In the data rows, the value 128 means zero.
Here are some numbered points:
[177 158  85 100 145  99 106  93 110 117  92  99 165 134 102 124  92 145
  82 126 147 124  92 159 143 119 147  90 106 170  96 115] 0
[178 223 169 128 187 214  30  85 102 143  96 112 114 121 155 155 167  48
 134 145 169  91 172 141  91 163 130 100  50  66 105  59] 1
[119 128 121 107 137 117 136 125 118 135 134 137 113 118 111 115 137 141
 105 131 137 120 114 132 138 126 124 128 133 153 132 134] 2
[138 161  67 142  64 156  83 181 237  39   0  84 255  46   7  17 112  69
 173 150 106 150  67 153 124 117 222  94   0 201 110 219] 3
[174 126 209  99 125 116 181 109  57 143 255 129 181 138 215 205 149 108
  19 144 151 130   1  12  32 219 191  73 226 189 149 182] 4
[125 104 131 123 146 113 134 123 134 140 135 110 106 127 115 116 125 141
 132 117 132 100 118 119 142 129 116 117 148 150 136 129] 5
[119 135 125 109 127 117 163 139 117 125 130 138 101 114 130 128 141 162
 113 133 132 147 125 141 115 135 112 113 143 156 117 138] 6
[120  81 133 116 140  84 164 113 105 135 147 150  94 155 123 142 139 137
 122 101 114 115  98 137 157 137 109 119 154 158 145 122] 7
[118 110 130 134 125 141 132 123 122 145 129 140 121 128 148 144 123 134
 148 113 133 113 122 134 126 125 115 153 148 109 143 116] 8
[ 83 174 152 170  99 152 133  71 114 124 107 181 120 169 124 154 175 100
 123 136 118 137 121 127 155 147 114 175 173  65 160 132] 9
[114 121 133 129 124 133 142  99 110 133 118 150 111 141 116 139 145 116
 119 124 121 121 100 134 144 137  98 127 150 135 128 132] 10
[120 137 146 128 119 155 118 124 126 116  83 123 149 122 122 111 156 117
 119 116 118 123 129 136 147 123 137 131 126 121 124 147] 11
[122 121 137 131 148 127 145 114 122 114 128 138 127 125 132 141 145 128
 125 109 125 124 114 142 132 130 119 137 142 144 116 134] 12
[129 126 124 186 138 126 255 242 120 171 255 135 117  89 190 161  36 218
 172  61 141 212 237 103 180  78 160 171  83 112 179  72] 13
[136 108 109 132 124 121 115 131 144 108 137 134 132 122 118 115 145 136
 133 120 113 127 133 141 115 123 120 130 147 128 143 141] 14
[119 141 147 129 117 159 116 124 126 114  77 121 153 120 121 108 157 116
 119 117 117 124 131 136 148 123 139 131 124 119 122 148] 15
[137 125 120 119 132 126 160 129 119 127 139 127 133 143 114 127 136 123
 120 137 132 116 105 131 138 116 115 120 133 152 122 132] 16
[125 113 126 139 130 126 147 125 138 120 130 120 113 116 126 138 135 115
 127 111 134 119 122 113 123 131 125 123 136 110 128 122] 17
[110  89 150 118 107 131 159 106 132 152 118 151 148 174 136 141 143 112
  76 148 104  93 125 117 155  73  93 139 136 111 123 133] 18
[143 197 150 164 103 209  38  88  84 149  63 133 164 103 138 165 141  29
 127 140 170  98 185 159 111 165 164 153  49  76 109  49] 19
[111 122 144 129 131 131 133 126 128 135 132 135 126 113 142 130 133 126
 138 126 114 119 137 136 133 129 140 140 145 115 143 120] 20
[131 110 132 131 135 101 135 127 125 117 127 132 110 127 115 124 140 142
 109 107 129 125 122 137 127 124 117 141 141 146 128 139] 21
[152 190 146 120 145 161  55 121 134 131 128 108 117 117 144 132 147 111
 142 153 153 130 184 130 104 140 125 110 106 105 123  91] 22
[120 151 133  92 116 108 188 157 111 129 120 147 119 112 137 134 142 153
 112 167 122 150 139 146  96 151  93 114 133 153 116 141] 23
[111 128 129 115 140  98 154 134 133 119 131 120 125 125 113 101 141 136
 132 110 124 127 107 137 147 141 142 154 147 138 126 138] 24
[126 161 125 147 116 175  72 103  89 108  84 119 145 107 126 138 149  67
 131 118 152 121 152 145 124 158 139 140  94  78 109  97] 25
[138 104 122 129 129 124 140 135 130 147 124 129 112 139 136 129 119 118
 130 112 117 129 122 134 138 131 121 128 143 128 131 136] 26
[166  81  74  74 123  65 160 132 113 137 185 131 113 189 181  86  81  67
 123 239  96  93 110 109 100 223  35 134 116 142 124 130] 27
[120 122 117 115 140 125 129 113 140 108 126 133 127 129 127 124 142 137
 126 126 119 130 128 137 127 132 136 128 129 143 130 116] 28
[113  89 153 114 110 136 153 103 134 160 116 154 156 173 143 134 144 110
  62 153 108  87 132 114 157  65  91 147 132 110 124 136] 29
[110  72 202 207 153   0 126 186 216 145 255 115  75 128 159 145  89 212
 249 100 139 243  16  36 106 108  74  73 182  92 125  83] 30
[131 117 134 118 140 122 147 124 133 138 137 156  99 137 121 129 123 139
 109 112 112 122 104 131 138 133 133 140 144 154 136 146] 31
[148 204 170 160 151 238  18  83  97 150  67 118 137 131 137 156 164  22
 145 134 184  86 180 157 115 155 142 127  22  46  83  19] 32
[130  96 114 103 134 128 171 129 109 148 151 149  85 132 101 148 128 145
 118 112 128 109 106 136 159 123  97 128 155 149 131 124] 33
[111 113 138 136 152 130 131 122 115 137 129 135 110 133 115 123 146 120
 128 109 135 116 114 129 151 116 122 134 145 137 135 123] 34
[164 233 169 119 189 224  43  97 120 138 102 112  94 135 158 158 150  65
 117 149 166  88 175 143 103 160 148 106  55  72  93  83] 35
[131 139  68 129  85 159  90 159 214  63   0 110 196  71  44  62 113  75
 139 136  86 148  82 142 123 117 197 114  33 190 126 185] 36
[118 112 121 131 141 128 130 137 131 140 145 137 110 126 129 123 133 125
 132 135 128 123 119 119 139 139 132 132 135 142 118 105] 37
[144 200 150 165 104 206  41  87  85 149  71 132 161 103 138 164 143  32
 126 139 171 100 188 158 113 163 167 153  45  77 109  47] 38
[ 54 208 126 187  81 165 102  29 147 133  94 198 112 200 157 166 193  65
 139 138 120 138 117 163 130 153 125 196 181   0 157 114] 39
[111  87 213 104 132 150  94  38 135 167 175  97 165 255 148 196 167 130
  73 114 116 118 168  23 151   0 114 165  99  52 117 137] 40
[123 182 103 145 148 112 102 122 161  91  74 105 167  93 110  67 119 115
 148 157 135 134 154 154 112 134 151 138 140 151 109 133] 41
[109 120 113 129 142 121 156 144 119 134 132 131 116 136 115 131 116 140
 135 123 135 117 126 124 139 118 132 115 138 144 134 121] 42
[117  82 130 113 149 122 174 120 109 130 132 147  84 141 116 123 132 124
 117 106 113 106  85 121 160 131 111 123 153 153 142 128] 43
[193  77 117 112  84  89  54 109 153  94 166 166 130 156 115 105 143 193
 153 115  87 173 155 140  76 146 150 141 159 112 138 156] 44
[117 122 147 141 143 137 138 118 116 152 126 147 103 139 122 137 137 126
 121 117 128 117 111 137 136 128 124 130 147 142 138 116] 45
[159  92 109 125 111  96  87 106 145  98 148 140 145 145 117 131 149 162
 149  99 115 140 130 144 102 123 137 151 151 111 120 141] 46
[193 185  84 121 127 128  81 127 138  98 145  91 117 119 124 109  82 165
 117 168 180 144 178 144  94 120 159  86 120 147  78 142] 47
[146 134  56 156  92 146  84 183 235  63   0  83 209  75  27  46 103  81
 146 148 120 153  81 143  99 140 213  86  17 198 131 205] 48
[126 119 133 142 150 114 140 116 130 127 145 125 118 123 125 133 135 122
 127 128 119 122  98 125 144 124 142 123 141 150 124 121] 49
[139 148 135 130 134 141  94 114 113 123 100 122 157 109 131 132 135  97
 126 135 143 118 138 141 117 127 134 129 102 124 120 126] 50
[133 126 121 128 124 117 131 117 131 116 115 136 131 121 121 104 144 142
 133 131 126 124 133 139 126 132 123 131 130 121 137 123] 51
[122 108 138 136 116 133 139 129 126 140 139 139 117 138 127 139 137 123
 149 117 124 134 125 126 137 116 115 144 146 113 144 133] 52
[119 126 158 211 174  35 188 254 209 208 255  98 101 156 174 131  16 183
 241  41 146 255 159  41 202  85 124 152 137  54 180 152] 53
[142  21 133 111 104 180 151 202  96 160  56 156 135 108 177 155  67 133
 153 103 114  96 120 162 126 137  79 153 205  85 155 130] 54
[160 106 104 125 114  99 104 108 127 102 157 138 119 135 101 127 150 156
 147 114 119 141 138 158  99 139 153 129 142 141 130 143] 55
[ 90  92 187 201 122   0 133 174 161 148 255 121  50 124 181 177 115 199
 160  82 136 191  61  20 163 137  96  77 192  87 128 100] 56
[157  95 110 120 114  94 110 111 122 107 161 139 120 137 104 133 149 149
 144 112 113 141 129 153  98 143 149 132 144 141 136 143] 57
[114  95 146 111  98 144 146 100 143 158 108 144 171 186 145 139 136  98
  46 160 106  81 133 117 155  50  89 144 124  99 121 134] 58
[140 153  65 129  68 146  87 182 224  52   0  85 245  58  20  23 108  71
 166 159 108 143  73 147 120 127 206 102   0 193 111 220] 59
[125  89 137 124 124 131 168 141 110 145 141 145 111 125 145 144 111 147
 129 101 123 123 120 131 147 128 118 142 136 139 146 117] 60
[124 124 120 109 139 119 161 122 125 134 116 122 116 113 117 135 127 129
 118 127 118 117 111 133 139 127 113 114 137 149 121 124] 61
[129  63 137 118 114 164 140 168 101 141  68 149 138 122 153 143  99 125
 145 110 114  99 122 148 135 133  98 149 174  99 142 134] 62
[121  80 124 124 129 135 176 145 107 151 119 154 118 125 149 138 111 138
 134  98 128 113 126 131 137 128 117 143 155 115 141 123] 63
[126 160 136 138 115 156  91 111 118 116 108 131 153 118 115 128 134  88
 126 128 156 120 152 149 134 150 150 131 111 104 114 112] 64
[112 137 113 110 134 135 115 136 142 117 116 122 126 120 122 107 134 134
 124 144 127 130 120 143 122 123 136 118 122 142 129 128] 65
[137  85 182 209 133   0 137 211 255 127 255  92  95 159 164 123  57 254
 240  83 151 187  77  32 165  67  61  79 138  66 181 144] 66
[164  82  54   9 117  69 142 125  75 148 147 114 162 132 187 111  65  87
 146 255 107  88  82  96 112 227  43 170 116 144 110 192] 67
[130 127 128 126 122 139 129 100 148 123 127 152 124 113 122 110 152 148
 125 114 124 131 125 136 126 143 150 137 132 135 128 137] 68
[ 92 255  96 136 227  90  88  97 153  74  99  64 153  61  93  20 153  74
 162 162 132  75 222 181 104 128 154 168 172 119 113 149] 69
[123 144 148 127 120 162 110 121 127 116  80 119 149 121 122 110 156 114
 120 120 120 121 135 136 144 126 139 129 120 116 122 143] 70
[128 127 142 121 128 133 127 116 111 138 120 146 136 138 134 127 151 116
 132 123 130 119 123 135 133 122 109 129 124 118 124 113] 71
[125  86 138 124 122 131 169 143 109 146 141 146 111 125 145 145 109 148
 129  98 123 123 121 130 149 129 117 142 137 139 146 117] 72
[132  99 122 113 142 113 160 116 128 147 152 126 105 131 128 131 129 152
 134 129 136 119  87 123 146 133 117 131 161 149 122 132] 73
[116  73 128 117 130 103 152 126 106 126 148 170  90 138 101 131 144 136
 122  90 132 111  85 127 138 131 111 133 151 147 123 144] 74
[146 182  59 144 127 101 108  92 147  49 125 126 124 101  92 109  88 162
 115 134 171 135 124 137  85 151 178  95  92 163  56 123] 75
[126  79 133 121 137 129 187 130 109 141 136 149  88 141 123 146 145 127
 116 115 113 101  85 124 167 127 101 132 171 154 127 145] 76
[ 99 127 127 144 124 144 147  94 112 135 121 175 111 162 136 163 143  99
 112 108 126 123  99 138 143 132 113 142 154  99 138 132] 77
[100 145 140 163 113 146 130  86 114 132 118 171 101 165 149 166 158  92
 134 120 113 121 108 134 129 152 138 155 161  82 150 126] 78
[149  94  70   9 148  49 149 154  87 173 235  94 146 120 186  86 117  73
 102 188  86 123  83  87  49 225  59 192 145 114 157 241] 79
[179 184  54 119 136 103 109  98 115  59 102 103 158 104 109 112  51 169
 114  97 181 131  91 151 147 112 148  73 102 196  84 146] 80
[125 118 143 128 137 127 117 118 121 135 132 131 130 134 120 134 148 108
 133 129 120 120 126 120 156 121 130 128 135 118 126 112] 81
[193  76 113 108  85  87  60 111 152  91 149 170 139 156 110 100 146 188
 152 108  86 174 145 142  79 150 150 141 155 111 137 162] 82
[118  89 136 124 137 118 166 119 127 135 133 139  87 139 128 150 138 117
 110 111 114 100 116 111 152 132 112 130 134 149 137 124] 83
[127 120 132 144 151 114 140 115 132 127 146 124 119 124 124 133 135 123
 127 129 119 122  97 124 144 124 143 122 140 150 124 121] 84
[117 132 139 118 123 141 127 129 104 133 125 142 127 120 119 133 129 116
 124 128 118 117 136 138 133 127 131 139 121 122 129 124] 85
[122 121 136 129 150 125 146 113 123 112 129 139 127 125 133 141 146 128
 126 109 125 125 113 144 131 130 120 137 142 148 115 135] 86
[118  98 181 176 119   6 106 183 182 156 251 132  91 131 166 171 123 163
 175 101 133 189  69  39 130 138  85  63 178 103 149  96] 87
[107  86 153 111  94 145 151  98 142 166 106 150 174 191 152 138 142  96
  42 164 101  76 139 111 157  42  83 150 123  91 124 135] 88
[116 129 117 124 133 123 146 119 116 115 112 127 129 125 101 128 123 125
 130  98 130 112 100 132 130 137 133 124 119 151 134 124] 89
[129 125 125 111 117 113 151 112 127 133 116 146 117 136 105 139 147 143
 127 117 122 120 119 133 135 134 125 137 150 149 132 131] 90
[120  74 130 126 135 108 146 121 110 141 146 143  87 122 115 134 135 149
 110 109 140 119 100 120 143 125 104 132 149 158 142 147] 91
[151  86  72  34 125  95 156 137  93 174 166 133 124 115 159 111  91  87
 116 201  98 108  94 104 113 185  48 152 131 126 128 161] 92
[107  92 194 108 119 154 107  55 146 165 151 106 173 242 144 170 163 117
  58 130 113 104 164  49 149   0 115 164 103  60 118 137] 93
[146 170 140 150 122 206  53  94  82 138  77 145 161  99 117 133 133  50
 146 134 164 119 184 147 108 151 167 164  61  73 123  81] 94
[ 58 224 140 206  78 159 117  30 122 142  89 214 103 221 167 191 186  69
 133 148 120 134 105 150 124 159 108 209 199   0 164 101] 95
[136 187 185 184 118 218  10  81  78 139  47 134 171 116 139 174 172  11
 139 137 160 103 175 174 131 148 156 150  41  45 108  20] 96
[181  65 133 110 117 109  74 110 123 114 160 154 158 180 135 152 146 203
 141  88 111 162 130 118  81 112 120 130 143  93 153 144] 97
[150 185 147 119 143 161  56 119 133 133 129 109 114 118 143 133 146 111
 141 152 151 129 181 129 107 141 123 111 107 104 125  91] 98
[110 134 130 129 130 125 147  93 109 137 122 159 115 142 120 139 151 108
 129 121 133 106 103 127 164 139 123 151 168 133 140 127] 99
[119 112 131 193 142 114 248 246 141 175 255 132 111 113 184 160  19 213
 190  56 144 223 226  89 177  79 147 183  94 112 199  78] 100
[137  27 139 115 106 176 154 214  90 165  71 155 139 113 183 155  60 140
 164  96 114 106 128 156 127 140  83 154 196  87 159 126] 101
[106 131 134 112 154 117 146 130 127 113 135 122 121 116 113 128 137 137
 131 130 131 127 110 118 125 135 128 129 123 140 121 140] 102
[122  93 122 113 148 107 166 121 111 137 133 143  89 134 113 137 121 131
 124 112 110 113  92 112 149 121 100 121 158 153 125 127] 103
[116 108 113 110 130 128 148 105 110 127 116 128 113 141 126 142 123 117
 115 128 109 122  99 145 145 126 107 119 145 165 120 132] 104
[157  98 106 125 112  96 106 106 126 102 158 143 119 137  98 129 157 156
 150 108 113 142 134 159  99 141 152 134 144 140 135 143] 105
[104  94 135 105 145  99 182 121 118 159 138 130 104 140 116 135 160 136
 112 107 116 129  76 127 172 143  94 138 165 138 133 127] 106
[131 126 128 125 122 140 130  96 149 123 130 155 123 113 122 109 154 150
 125 111 123 131 125 136 127 145 150 137 132 136 128 138] 107
[119 131 149 113 133 112 162 146 115 131 134 139 107 122 129 128 129 151
 115 147 130 139 134 146 108 138 103 122 145 160 126 125] 108
[122  97 134 111 125 131 147 129 126 143 124 140 123 148 125 139 133 127
  99 137 118 100 119 118 140 114 104 129 141 131 130 124] 109
[146 137  59 152  92 145  81 181 228  68   0  80 198  77  37  50 100  86
 143 155 126 153  93 139  98 137 212  86  27 197 129 195] 110
[133 156 119 135 148 176  75 119 141 126 125  88 109 133 140 122 137 103
 130 138 143 108 181 117  90 148 147 108  83 102 113  75] 111
[137 120 111 104 119 107 153 111 110 125 121 140 120 137 119 140 111 133
 111 130 125 119 103 121 144 141 113 123 137 153 121 143] 112
[132 122 117 125 115 131 126 121 137 122 130 137 133 111 125 130 128 113
 120 121 118 121 124 128 139 128 129 141 123 127 126 128] 113
[137 196 154 184 109 204  54  89  94 153  61 111 152 111 120 159 134  12
 139 127 156 122 180 156 124 149 153 145  38  70  97  31] 114
[108  67 126 122 128 100 164 116 107 139 141 150  85 154 110 147 137 149
 115 112 116  93  72 118 158 115 104 121 159 178 127 132] 115
[128 129 140 122 127 134 126 115 113 136 117 144 136 136 133 127 150 116
 131 124 131 118 124 135 131 123 112 130 122 118 123 113] 116
[143 125  52 145  65 161  83 176 236  54   0 103 222  41   6  24 101  62
 170 127 105 169  54 155 103 129 225 113   5 217 132 203] 117
[119  72 146 107 140 105 160 120 113 146 153 161  90 144 103 131 146 137
 111 114 115 114  79 123 145 132 106 132 161 151 138 121] 118
Which three points above are nearest to each new point? Their numbers follow each, nearest first.
[118 118 151 214 167  77 200 255 188 200 255 114 112 151 130 141  22 229
 254  36 120 255 173  47 229  55 131 166 126  99 202 124] 53 100 13
[105  96 136 107 143 104 178 122 118 156 134 130 107 138 117 134 158 135
 113 108 116 128  80 128 170 141  96 138 164 136 133 129] 106 118 76
[206 211  15 124 158 133 103 129 100  58 116 116 168 144  35 119  16 158
  56 114 198 128  95 186 140  99 158  40  79 153  67 136] 80 0 75
[115 156  92 123 116 136  91 142 170  79  39 120 173  96  98  71 105 114
 147 136 126 122 132 141 113 113 166 118  82 148 116 165] 41 65 15
[120  71 130 126 134 107 145 119 106 142 147 143  85 122 116 135 136 151
 109 108 141 118  98 121 144 123 103 133 149 159 144 149] 91 74 118
[167  78  49   0 115  64 144 126  71 150 149 115 166 132 196 111  61  84
 150 255 104  83  82  91 109 238  36 175 115 144 110 199] 67 92 27
[124 100 132 123 150 112 137 121 133 142 137 111 103 129 114 118 125 142
 133 114 132  96 117 118 144 131 113 117 150 150 137 129] 5 73 34
[117 167 140  90 111 102 203 172 101 125 119 158 126 106 137 143 136 179
 107 179 135 171 158 170  74 153  85 100 138 157 106 132] 23 108 6
[136 124 115 111 119 109 153 108 112 120 117 140 120 139 115 143 114 137
 111 123 127 120 104 123 147 136 120 120 137 155 120 141] 112 104 90
[144 169  64 169 106 173  40 176 209 126 182  13  85  60 196  95  95 158
 150 233 159 141 248 134  73 108 208  98 132 149  92  89] 47 111 22
[118 169 137  95 110 107 199 179 107 123 110 154 119 108 133 144 131 176
 109 179 134 172 161 171  80 154  86 104 135 154 103 134] 23 108 6
[157  89 158 152 140  54 179 146 102 137 202 104 133 154 218 204  89 114
 103 138 110 120  36  66  74 217 140 106 217 190 148 160] 4 73 7
[120 121 117 115 139 125 130 113 141 108 127 133 127 129 128 123 141 138
 126 126 120 132 128 137 127 132 136 128 130 145 133 114] 28 51 65
[151 211 173 163 152 247   7  79  94 151  59 117 139 131 139 158 167  13
 147 135 189  84 186 159 113 157 146 127  11  37  80  10] 32 96 114
[173  57 162 109 148 143  68  81  96 145 137 136 195 252 164 220 129 213
 115  82 129 156 148  40  99  68  85 101 116  57 154 139] 97 40 93
[143 144 138 129 136 145  88 112 109 125  99 121 163 121 136 142 135 104
 125 131 146 120 143 133 114 122 131 126  99 116 122 125] 50 64 116
[126 151  90 136 141 132  92 133 149 106  65 113 151 110 100  74 125 100
 133 134 128 134 134 153 114 134 165 124 124 151 128 158] 41 65 70
[110 133 130 130 130 125 147  94 111 136 121 158 116 141 121 138 150 109
 129 120 133 107 102 128 163 137 121 149 165 134 138 129] 99 10 45
[102  89 196 113  99 155 114  60 149 178 130 124 189 242 156 171 159 106
  31 157 104  83 171  61 155   0 101 165 104  57 113 138] 93 40 88
[ 79 255 108 141 203 101 117 123 172  59  96  78 152  98 106  40 142  87
 161 156 137 102 202 162 114 134 158 166 165 139 106 140] 69 41 65
[138  62 168  92 153  97 172 135 120 143 225 120 152 175 162 196 116  68
 107 124 137 106   5  76  79 214 131 164 237 143 187 192] 4 118 73
[128  86 138 121 117 154 125 153 108 138  88 133 141 117 139 134 106 127
 137 116 115 112 125 147 129 131 113 140 163 103 133 130] 62 8 63
[144 174  57 173 104 178  30 182 218 126 187   1  84  53 203  91  91 160
 153 243 161 143 255 134  67 106 217  96 130 150  90  85] 47 111 22
[119 109 132 136 125 138 136 122 122 146 132 142 119 130 147 145 123 134
 149 111 131 113 122 132 127 126 113 154 149 111 142 114] 8 52 20
[106 224  99 145 171 119  97 116 164  69  91  76 160  84 105  43 144 108
 144 154 144  96 167 178 130 128 153 121 147 131 125 132] 41 69 65
[125 190 102 119 149 122  95 117 163  82  68  89 159 102 121  61 130 100
 158 135 122 117 148 160 101 118 163 136 127 133 133 138] 41 65 50
[141 179  65 145 126 106 110  91 143  57 124 129 122 108  94 113  95 158
 115 133 167 133 122 136  90 150 174 100  99 158  64 124] 75 47 80
[140 165  96 113 103 133  53 157 149 127 164  52  81 106 145 101  68 133
 110 221 182 148 213 101  88 106 189  85 126 179 111  97] 47 111 22
[112 115 139 138 155 133 129 121 114 137 127 137 112 132 114 122 147 118
 128 108 137 117 116 131 152 117 122 136 145 135 135 123] 34 45 81
[ 93  94 182 193 123   1 134 169 159 146 255 122  55 124 176 173 117 194
 156  85 135 185  66  31 161 137  99  83 187  92 128 102] 56 87 30
[125  94 129 124 135 144 163 141 108 150 117 150 115 126 150 140 114 131
 133 103 132 110 131 132 134 131 119 140 146 111 137 119] 63 60 72
[131 183  75 150  93 152  13 151 207 129 212  31  62  84 191  91  87 187
 159 255 166 158 227 115  19 108 176  82 133 170  87  63] 47 22 111
[108 151 141  99 110 106 185 159 102 123 125 151 118 108 130 143 140 172
 118 170 128 155 148 157  83 147  95 108 144 154 110 134] 23 108 6
[131 122 118 125 115 130 128 121 137 124 131 137 133 112 126 130 128 113
 121 122 118 121 124 129 138 127 129 140 125 128 128 129] 113 85 28
[126 118 144 129 138 126 113 118 123 137 134 131 130 135 122 134 148 107
 133 130 120 120 130 120 157 120 130 128 133 115 126 110] 81 71 116
[116 172 140  87 109 102 207 177  98 125 117 158 128 102 137 143 135 184
 106 185 136 175 165 174  66 157  82  98 137 156 104 133] 23 108 6
[137 166  56 144  75 132  38 153 203 121 215   0  77  62 211  57  56 169
 152 248 141 127 255 130  29  70 200  98 123 117 101  74] 47 111 22
[147 164  86 152 105 154  46 140 193 136 193  44  65  71 172  80 105 155
 149 227 142 148 233 122  61 115 184  95 129 142  99 102] 47 111 22
[112 125 132 130 124 132 141  95 109 132 118 150 109 143 113 139 148 114
 117 126 122 120  98 134 144 139  98 126 148 136 126 133] 10 99 45
[141 152 135 131 134 145  90 114 111 122  96 121 160 109 133 134 135  94
 126 136 147 118 142 143 115 128 136 128  98 122 119 124] 50 64 70
[121  97 175 255 171  47 214 255 196 194 255  89  91 146 145  99  68 207
 245  44 110 255 115  16 166  90 113 123 134  80 239 129] 53 66 100
[119 136 127  98 112 108 178 151 105 129 123 139 139 118 127 128 136 153
 114 161 131 141 132 143 105 153  97 124 125 140 114 142] 23 108 6
[104 125 134 111 151 114 153 131 125 112 134 125 124 118 108 128 137 138
 129 124 127 127 103 118 131 136 127 130 124 143 123 144] 102 2 24
[128 152  89 135 139 131  88 132 152 104  65 114 151 111 100  73 127 105
 135 135 126 135 137 154 112 134 168 122 124 149 128 162] 41 65 70
[140 137  71 131 113 130 104 147 179  90  25 114 180 100  78  66 117  88
 134 131 124 144 113 152 122 123 178 120  78 165 128 161] 36 41 110
[115 157 135  90 108 104 195 165 109 125 116 159 121 111 145 140 133 178
 107 172 131 167 152 164  83 156  86  98 142 155 111 134] 23 108 6
[143 111  87  42 106 111 162 131  86 143 166 136 132 128 144 123  90 120
 107 180 104 115  92 115  92 163  81 150 100 125 127 158] 92 112 23
[127 183 104 119 147 123  96 117 160  85  74  93 156 104 120  66 132 104
 157 133 122 119 147 158 101 120 160 135 129 133 135 138] 41 65 50
[124  83 133 122 140 125 191 124 111 140 144 148  83 143 119 146 151 126
 113 116 113 101  82 120 170 126 102 131 169 160 124 146] 76 43 103
[135 123 116 108 120 108 156 111 111 121 119 140 121 138 118 140 114 136
 110 128 125 121 105 124 143 139 117 122 136 155 121 141] 112 61 104
[116 158 126  84 104 110 185 164 105 133 117 145 125 111 138 141 139 167
 114 167 135 164 148 161  88 150  79 105 137 141 112 139] 23 6 108
[164 164  83 151  88 125  14 118 165 129 217   0  60  72 173 101  61 165
 161 243 161 154 255  83  54  76 227  63 118 171 107  67] 47 111 22
[138 156  98 131 141 139 107 137 166  88  61 103 151  86  91  89 134  98
 140 141 131 128 122 154 107 132 159 123  99 137 121 154] 41 65 70
[120 154 133  90 114 107 190 160 108 129 120 149 119 112 139 134 142 155
 111 171 123 153 141 149  92 154  89 113 133 153 115 142] 23 108 6
[107 155 140  96 107 105 188 161 100 123 123 152 119 106 132 144 139 176
 118 175 130 159 152 160  77 149  91 104 144 156 107 133] 23 108 6
[118 109 121 115 154 105 162 119 116 130 130 137  94 130 112 126 125 127
 128 116 111 111 104 119 146 121 106 125 159 150 122 129] 103 43 61
[116  81 135 120 139 111 175 121 130 136 138 142  83 142 128 150 137 122
 107 108 112 100 111 107 155 131 107 129 140 157 139 128] 83 43 103
[134 113 129 131 133 103 124 129 130 118 137 124 109 120 117 122 132 142
 112 115 132 128 133 131 123 118 122 134 141 148 126 136] 21 2 14
[169 125 202 101 125 116 178 111  63 140 254 129 176 138 206 197 147 110
  28 141 149 129  11  22  42 212 187  78 218 186 148 179] 4 73 84
[102 125 135 111 153 113 154 131 125 111 136 124 123 116 108 130 139 139
 130 126 128 128 103 117 128 135 128 130 124 143 122 144] 102 2 24
[132 160 117 137 150 171  78 119 143 122 121  88 114 130 137 118 136 102
 131 138 140 109 179 121  93 147 148 111  87 104 113  81] 111 98 22
[123  92 142 122 115 154 129 146 115 133  81 145 144 121 138 137 124 118
 130 111 121 109 124 146 138 128 115 139 160 109 134 130] 62 8 63
[121 123 150 193 172  35 185 246 198 206 255  97 105 153 176 126  25 173
 229  54 140 250 153  45 189  97 118 155 136  59 178 160] 53 100 66
[126 187 102 120 148 124  96 119 163  82  67  90 158 100 118  63 130 100
 156 136 123 118 146 160 101 119 163 134 125 133 132 140] 41 65 50
[187  62 133 108 117 108  68 108 123 111 162 154 162 183 135 152 147 210
 142  86 109 167 131 115  75 110 120 128 142  91 154 146] 97 46 44
[170  81  68  68 123  58 162 132 111 137 190 129 113 195 184  81  77  61
 122 250  93  91 108 106  97 232  27 133 112 144 122 131] 27 92 67
[ 87 255  96 144 237  88  82  92 157  66  94  59 156  54  89  11 156  71
 167 160 134  71 233 189 104 125 161 168 176 119 111 148] 69 41 64
[115 104 117 133 135 122 138 141 132 141 149 140 110 127 126 123 132 130
 133 133 124 125 114 119 142 138 131 134 142 149 118 107] 37 49 84
[128 116 146 128 135 119 117 118 127 138 143 134 131 140 126 141 146 110
 135 131 120 123 123 114 153 125 129 124 138 119 124 111] 81 71 116
[121  85 133 116 139  88 162 115 107 136 144 149  97 153 123 142 139 136
 122 104 114 116 100 137 155 136 111 121 151 156 145 121] 7 118 43
[102 130 125 145 123 145 140  98 117 132 123 166 110 155 137 157 140 104
 113 114 129 121 110 136 139 131 119 140 152 102 137 127] 77 10 78
[183 183 104 128 139  86  46 138 151  96 174  47  96 100 166  96  54 166
 134 189 168 158 197 139 111  93 204  85 137 185  98  81] 47 75 22
[111  88 147 118 110 128 161 107 130 149 120 151 142 168 133 141 143 115
  83 144 105  96 120 119 154  82  95 137 139 116 124 133] 18 29 109
[120  97 181 173 120   3 109 186 180 158 252 131  90 131 167 171 121 164
 174 105 132 188  68  40 128 140  80  64 179 103 148  99] 87 56 30
[132 118 132 119 139 122 147 125 135 138 137 158  98 137 122 128 122 141
 109 112 112 123 104 132 137 132 133 142 143 156 137 149] 31 21 90
[176  55 148 114 133 121  70  99 109 130 144 151 173 214 146 186 135 209
 122  88 123 154 139  79  95  87 105 114 133  79 152 146] 97 46 44
[118 170 138  92 109 103 208 184 104 123 110 158 117 107 135 145 130 182
 107 183 134 176 162 174  76 156  81 101 137 157 103 135] 23 108 6
[154  90 111 123 114  98  94 107 142 102 148 142 140 144 116 131 148 161
 146 101 115 139 126 144 107 124 133 150 151 117 122 140] 46 105 57
[126  79 138 121 116 159 132 156 101 139  78 141 145 121 139 138 110 125
 139 108 111 109 121 147 135 133 107 145 168  98 137 132] 62 63 8
[173  57 146 114 134 119  79 101 108 132 143 151 166 208 142 181 134 202
 122  89 124 149 135  82  99  91 105 115 135  86 151 145] 97 46 52
[ 75 255 103 143 237  77 117  99 155  64 108  64 155  80 116  11 159  97
 162 141 116  98 222 175 105 140 161 170 187 114 111 144] 69 41 24
[133 105 111 131 126 119 121 130 141 113 138 135 128 125 118 117 144 135
 133 119 114 124 129 138 119 123 118 128 149 130 143 138] 14 51 28
[116 163 135  88 105 103 198 170 109 124 114 160 122 108 146 140 133 182
 106 178 131 171 158 168  77 158  84  97 142 156 109 134] 23 108 6
[135 184  67 148  92 152   1 159 216 130 222  16  56  76 197  85  79 195
 162 255 171 160 237 114   6 104 182  73 129 180  80  56] 47 111 22
[131 100 124 114 141 114 159 117 129 146 150 127 106 130 129 130 130 151
 134 128 135 119  91 123 145 132 119 131 159 149 123 131] 73 5 103
